k_647: 4.20  1.78  2.67  -4.64  -4.56  0.78
k_280: -6.51  3.78  4.68  3.20  3.86  -0.45
k_50: -0.01  -1.45  -0.45  6.68  3.73  -3.86
k_168: 0.00  2.37  -0.42  4.04  5.83  -0.19
k_21: 0.00  0.12  0.42  -0.43  -0.15  -0.96
k_216: -4.56  5.16  -3.24  4.86  -3.23  -3.51
k_452: 4.84  0.72  -0.43  2.85  -1.23  -3.24
k_286: -2.14  2.50  2.64  -0.97  0.47  1.19
common k_452 k_21: 
-0.43
4.86  -3.23
k_216
5.16  -3.24  4.86  -3.23
k_216
common k_21 k_168: 
0.00
common k_216 k_647: 
-4.56
common k_452 k_216: 
-3.24

k_286: -0.04  -2.23  0.27  -2.28
k_50: -2.45  -1.70  -0.09  0.05
k_168: 0.05  -2.14  0.26  -2.27
k_38: -2.91  -1.32  -0.21  -0.73
k_452: -2.46  -3.23  -0.28  -2.28
k_783: -2.65  0.23  -0.29  1.34
k_330: -3.09  -0.90  -0.22  -0.07
k_343: 4.04  -0.87  -6.47  0.04
k_647: -2.15  -3.23  -1.41  -2.28
k_21: -3.09  -0.85  -0.29  -0.01
k_216: -3.23  -1.40  0.41  -0.78
k_280: 0.09  -2.13  0.28  -2.45
-2.65  0.23  -0.29  1.34
k_783
-3.23  -0.28
k_452
-2.15  -3.23
k_647
common k_168 k_50: 
0.05
common k_50 k_280: 
-2.45
-1.32  -0.21
k_38

k_38: -1.63  -3.04  6.12  0.76  2.29  0.47
k_343: -3.10  -4.70  -2.86  4.39  0.49  0.48
k_50: 0.48  2.29  -2.46  -3.57  6.22  -3.58
k_280: 2.52  -1.58  7.09  0.76  -3.05  0.77
where: -3.04
k_38, 1
where: -2.46
k_50, 2
common k_343 k_50: 
0.48
0.76  2.29
k_38

k_216: 5.97  -3.30  0.55  1.75
k_452: 6.24  -3.63  0.55  1.62
k_280: 0.93  0.70  -0.47  -0.26
k_330: 4.43  -7.41  -3.78  -1.57
k_343: 5.97  -3.30  2.42  2.25
k_168: 5.40  -2.78  -0.43  1.05
k_286: 4.51  -3.62  -3.76  -0.83
k_38: 5.41  -2.78  -3.78  1.05
common k_452 k_216: 
0.55
common k_330 k_38: 
-3.78
0.93  0.70
k_280

k_280: -5.17  -0.17  0.35  -5.18  -5.25
k_21: -2.03  -5.17  -4.59  1.77  4.44
k_783: 0.43  -4.58  1.77  4.44  6.27
-5.17  -4.59  1.77  4.44
k_21
common k_280 k_21: 
-5.17

k_330: -6.29  -5.26  5.70  0.27  -4.68  0.53  2.03  2.00  1.90  -0.29  -3.69  7.01  2.64  -3.78  2.74  -4.55  -0.75  4.63  2.49  -4.07  -1.44  0.17  -6.36  0.03  0.74  -6.52  -0.95  -0.23  -2.92  -3.02  5.07  -2.70  3.54  -2.94  0.65  -1.50  -6.37  -4.22  -3.77
k_21: -6.67  -5.52  6.06  0.36  -4.81  -0.17  1.94  2.29  1.41  -0.39  0.67  7.81  2.92  -4.10  2.92  -4.67  -0.50  4.30  2.61  -4.18  -1.51  0.01  -0.69  -0.51  0.98  -7.17  -0.24  -0.64  -2.21  -3.49  5.44  -3.24  3.38  -2.82  0.26  -1.41  -6.82  -4.55  -3.70
k_280: -4.95  -3.93  4.45  0.50  -3.17  -2.56  0.72  2.14  -0.99  -0.80  0.09  7.04  2.42  -3.25  2.26  -2.49  0.71  1.15  2.01  -2.63  -0.87  -0.30  -2.86  -2.35  1.61  -6.37  2.59  -1.42  1.08  -3.87  4.50  -3.76  1.34  -1.06  -1.31  -0.27  -5.03  -3.55  -1.87
k_168: -5.76  -4.83  5.23  0.22  -4.43  1.02  2.02  1.71  2.16  -0.28  0.94  6.13  2.28  -3.38  2.49  -4.17  -0.79  4.66  2.36  -3.81  -1.26  2.03  0.41  0.36  0.55  -5.81  -1.34  0.16  -3.38  -2.57  4.66  -2.21  3.54  -2.94  0.89  -1.43  -5.76  -3.78  -3.70
k_50: -6.43  -5.20  5.79  0.50  -4.35  -1.81  1.37  2.51  -0.03  -0.71  0.35  8.36  3.00  -4.09  2.88  -3.87  0.23  2.75  2.54  -3.69  -1.29  -0.22  -2.26  -1.82  1.53  -7.60  1.63  -1.30  -0.24  -4.04  5.53  -4.04  2.46  -1.99  -0.78  -0.86  -6.56  -4.51  -2.96
k_343: -6.75  -5.53  6.12  0.42  -4.71  -1.02  1.72  2.48  0.72  -0.53  0.52  8.33  3.05  -4.22  2.98  -4.42  -0.16  3.64  2.63  -4.07  -1.46  -0.11  -1.50  -1.19  1.29  -7.61  0.69  -1.01  -1.25  -3.86  5.64  -3.74  3.01  -2.47  -0.26  -1.18  -6.92  -4.68  -3.41
where: -3.86
k_343, 29
-6.67  -5.52  6.06  0.36  -4.81  -0.17  1.94  2.29  1.41  -0.39  0.67  7.81  2.92  -4.10  2.92  -4.67  -0.50  4.30  2.61  -4.18  -1.51  0.01  -0.69  -0.51  0.98  -7.17  -0.24  -0.64  -2.21  -3.49  5.44  -3.24  3.38  -2.82  0.26  -1.41  -6.82  -4.55  -3.70
k_21
where: -1.81
k_50, 5
-4.71  -1.02  1.72  2.48  0.72  -0.53  0.52  8.33  3.05
k_343
where: -0.28
k_168, 9
common k_50 k_330: 
-3.69

k_452: 0.20  -0.74  -0.02  4.01  1.55  3.19  -2.42  -6.95  -3.64  0.37  5.72  -0.46  0.18
k_343: 1.57  -0.41  -0.86  4.38  0.21  4.05  -0.02  -8.12  -0.64  -3.83  3.16  -0.98  -0.03
k_783: -3.06  -0.74  -0.02  4.01  0.04  3.19  -2.42  -6.95  -1.64  -2.38  4.12  -0.81  1.56
common k_452 k_343: 
-0.02
where: 1.56
k_783, 12
-1.64  -2.38  4.12
k_783
where: 0.21
k_343, 4
where: 4.05
k_343, 5

k_50: 1.69  -0.80  3.79  4.35  4.47  -0.45  -2.19
k_286: -2.05  0.38  1.70  1.92  4.47  1.09  -2.05
k_21: 0.23  0.03  1.70  4.00  5.88  5.53  0.34
k_216: 1.70  -2.05  0.38  4.48  -1.29  1.31  -2.11
k_280: 5.54  -0.80  3.79  -6.31  -3.73  -2.75  5.52
common k_286 k_21: 
1.70
common k_50 k_286: 
4.47
where: 4.35
k_50, 3
1.69  -0.80  3.79
k_50
where: 5.53
k_21, 5
-2.05  0.38  1.70
k_286
common k_216 k_21: 
1.70

k_286: -1.33  -1.21  1.01  -0.18  0.70  -1.69  -0.60
k_452: -0.82  -1.10  -0.17  0.90  -0.09  1.36  1.37
k_330: 0.28  0.07  0.37  1.02  -8.27  -1.36  -0.56
where: -0.17
k_452, 2
where: -0.18
k_286, 3
where: 1.01
k_286, 2

k_50: 5.52  -5.26  3.27  -2.05  0.71  1.22  -6.13
k_343: 1.59  -6.37  -0.61  1.43  0.23  -4.62  3.44
k_38: 2.77  3.17  0.74  3.22  0.09  -2.29  5.72
k_330: 4.17  6.04  4.18  2.12  2.03  -3.44  1.67
k_216: -4.87  1.07  2.78  -2.22  -1.72  -6.36  -6.51
k_286: -3.52  -5.15  0.58  -1.12  2.04  -6.83  -0.21
k_280: 1.80  3.43  -0.63  3.89  1.14  -2.55  -6.52
k_647: 1.59  0.22  -1.72  -0.77  0.65  -0.83  -6.76
k_21: -5.60  1.39  1.94  -0.98  -0.40  -5.27  3.43
where: -0.63
k_280, 2
where: -5.26
k_50, 1
where: -6.52
k_280, 6
0.71  1.22
k_50
where: 0.09
k_38, 4
common k_280 k_21: 
3.43

k_343: -0.13  -0.42  -0.61  4.12  4.30
k_783: -1.94  -1.06  3.06  1.73  6.36
k_452: 3.05  -4.46  2.15  -1.45  3.60
k_50: 4.83  -1.54  3.06  -1.98  5.71
k_21: -1.24  -4.60  1.86  5.91  -0.29
k_280: 4.83  -1.54  3.06  -1.98  -0.62
k_330: -1.93  -2.34  1.08  -0.21  7.61
k_647: 4.86  -4.01  5.78  1.36  -0.50
k_216: 1.22  2.24  0.87  3.08  5.48
0.87  3.08  5.48
k_216
where: -1.45
k_452, 3
common k_280 k_783: 
3.06

k_21: 0.80  0.15  0.93  -1.72  0.63  -1.71
k_286: -1.12  -0.55  3.99  1.21  3.62  -1.53
k_280: -2.11  -0.08  0.33  1.76  -0.99  0.14
k_783: 0.50  -0.50  1.59  2.13  4.62  0.42
k_343: 3.13  0.32  -0.37  -1.31  4.32  -2.00
k_647: -2.12  -1.04  0.73  -0.63  0.51  0.32
k_50: 1.21  0.52  -1.84  -2.27  -2.08  0.33
common k_343 k_647: 
0.32
0.50  -0.50  1.59  2.13  4.62  0.42
k_783
where: 0.51
k_647, 4
3.13  0.32  -0.37  -1.31  4.32  -2.00
k_343
1.59  2.13
k_783
common k_50 k_280: 
0.33
0.93  -1.72  0.63  -1.71
k_21

k_286: 3.21  3.58  1.37  -0.03  -1.89  -3.09  0.82  0.46  -0.99
k_452: 3.22  -0.69  -2.45  3.21  1.16  0.58  2.08  -1.78  -3.09
k_50: -0.22  1.17  3.58  -3.08  -0.03  -1.87  -3.09  0.82  -1.14
1.17  3.58  -3.08  -0.03  -1.87  -3.09  0.82
k_50
where: -1.87
k_50, 5
where: 1.16
k_452, 4
where: -1.89
k_286, 4
-0.22  1.17  3.58  -3.08  -0.03  -1.87  -3.09  0.82  -1.14
k_50
common k_50 k_452: 
-3.09

